One turn or mirror swaps these rows in pairs. Which row does each one swap with?
The rows were stretched afterwards, more along some directions than others.
vifez: .06	.20	.13	-.19	-.07	-.01	.06	-.09	-.06	-.08	.02	.05	.06	.12	.02	.02
gep: .01	.11	-.08	-.04	-.12	-.15	.11	-.06	.05	-.27	-.05	.07	-.05	.06	-.07	-.12
dif: .05	-.14	-.23	.09	-.09	-.24	.09	-.02	.25	-.23	.11	.00	-.02	.03	.20	-.15
vire: .00	.13	.10	-.13	-.12	.01	.13	-.01	-.06	-.04	-.03	.04	-.05	.02	-.08	.07
rafi: -.01	-.18	-.03	.18	-.08	-.09	.13	.08	.23	.00	.23	.23	.08	-.06	.18	-.24
Tulor: -.06	-.27	-.10	.29	.01	.11	.00	.07	.05	.04	-.04	-.08	.11	-.04	-.07	.06
Bib: .02	.13	-.03	-.06	-.01	-.24	-.28	-.17	.13	-.39	.09	.14	.01	.15	.06	-.47
migog: -.11	-.10	-.07	.11	-.10	-.11	.15	-.04	.34	-.08	.04	-.04	.13	.07	-.05	-.43
Gele: -.05	-.09	.13	.11	-.18	-.11	-.06	-.06	.26	-.11	.22	.26	.07	.05	.10	-.28
Komov: -.03	.06	.15	-.22	.06	-.14	-.17	-.10	-.04	.08	-.03	-.15	.04	.09	.07	.06
zuf: .03	.17	.14	-.23	-.15	-.14	.03	-.09	-.07	-.14	.04	.16	-.08	.18	-.11	-.13
Puz: -.01	-.09	.08	.08	-.21	-.09	.06	.00	.31	-.25	.08	.11	-.09	-.05	.15	-.27
dudeg: -.16	.03	.07	-.02	.10	-.09	-.11	-.09	.03	-.03	.13	.10	.08	-.06	.09	-.26
kasip: -.09	.13	.10	.11	.15	-.17	.03	-.22	.09	.01	.13	.09	-.02	.10	-.17	-.15
mozu: -.03	-.28	-.02	.26	-.11	.08	.15	.15	.12	.12	.21	.17	.08	-.16	.16	-.01
zag: -.10	.11	-.08	.13	.03	.12	-.04	.04	-.07	.12	-.08	.16	.13	-.17	.00	.05
buloz: -.05	-.04	-.15	.07	-.05	.02	-.04	.12	.08	-.20	.15	.08	.03	-.24	.06	-.33
sisik: -.03	.19	.03	-.14	.00	-.08	.01	.01	-.17	.00	-.01	.13	.00	-.03	.00	.02
nitum: .00	-.06	-.07	.03	-.02	.01	-.03	.10	.11	-.01	.05	-.05	-.04	-.22	.22	.19
kasal: -.01	-.16	-.13	.18	.02	.09	-.01	.03	.09	-.05	.05	-.07	.26	-.09	-.01	-.05
dafub: -.02	.19	.03	-.10	.08	-.21	.03	-.32	.16	-.14	.24	-.03	-.04	.25	-.18	-.30
Rez: -.08	-.03	.08	.15	-.02	-.04	.14	-.11	.11	.04	.18	.10	-.04	.03	-.27	-.19
bokup: -.07	-.14	-.11	.16	.03	-.12	.00	-.13	.38	-.26	.25	-.04	.04	-.05	-.02	-.26
fupi: .03	-.01	.26	.04	.06	.05	-.28	-.03	-.04	.17	.07	.03	.09	.07	-.03	.02
zekil: -.11	.11	-.01	.08	.07	-.15	.12	-.22	.18	-.10	.17	.03	-.09	.05	-.21	-.28
Viz: -.16	-.03	-.19	.09	-.08	.14	.05	.28	-.02	.03	-.10	-.01	.16	-.05	.06	.08
Levur: -.06	.10	.11	.00	.15	-.22	.03	-.24	.07	.12	.15	-.01	-.03	.06	-.19	-.20
fole: .00	.18	.27	-.11	.02	-.17	-.02	-.36	.15	-.01	.24	.03	-.03	.21	-.19	-.25
semur: -.07	.31	.02	-.25	-.13	-.04	-.04	-.02	-.04	-.12	-.01	.07	.05	.08	-.10	-.05
Porom: .02	.31	.06	-.23	-.04	-.10	-.09	-.15	-.07	-.20	.05	.08	-.02	.16	-.02	.00
Toko: -.04	-.14	.16	.23	-.13	-.04	.02	.12	.16	.03	.25	.25	.04	-.11	.15	-.08
Mefos: -.05	-.15	.03	.11	-.06	-.03	.05	-.03	.29	-.02	.29	.07	-.07	-.21	.08	-.22
guko: .01	-.20	-.19	.09	-.24	-.13	.08	-.07	.24	-.47	.04	.11	.03	.06	.00	-.56
bap: .00	-.01	.01	-.02	-.13	-.16	-.16	-.02	.15	-.12	.08	.07	.01	.16	.10	.01
libaf: .03	-.09	-.01	.13	.14	-.01	-.07	.01	.13	.12	.03	-.24	.05	-.17	-.01	.03
zepek: -.13	-.10	.00	.25	.00	.10	-.03	.16	.12	.04	.12	.05	-.08	-.12	.06	.11
lasoz: .09	-.11	-.18	-.11	-.19	-.20	-.01	-.15	.25	-.43	.14	-.08	.11	.17	-.10	-.52
zedu: -.10	.21	.16	-.05	.05	-.14	.00	-.26	.21	.08	.14	-.06	.06	.12	-.25	-.21
Falo: .00	.10	-.01	-.12	-.07	-.19	-.06	-.24	.15	.00	.07	-.03	-.05	.16	-.24	-.30
tuzi: .03	-.10	-.14	.06	-.03	-.12	.02	.14	.11	.00	.10	.06	.04	.02	.19	.08
nodeb: -.03	-.12	.20	.00	-.19	-.04	-.08	.00	.09	-.05	-.05	.07	.07	.06	.12	.08
Kebif: .02	-.02	-.04	.06	-.11	-.29	-.07	.01	.22	-.21	.18	.07	-.07	.09	.12	-.11
Detov: -.15	-.09	.00	.08	-.12	-.21	-.11	-.14	.26	-.29	.21	.17	-.04	.14	-.03	-.39
Muvi: .08	-.14	.05	-.15	-.29	.01	.04	.05	.16	-.26	.11	.01	.04	-.02	.07	-.09

Levur swaps with -> sisik
vifez swaps with -> dafub
nitum swaps with -> Mefos
semur swaps with -> zedu
buloz swaps with -> libaf

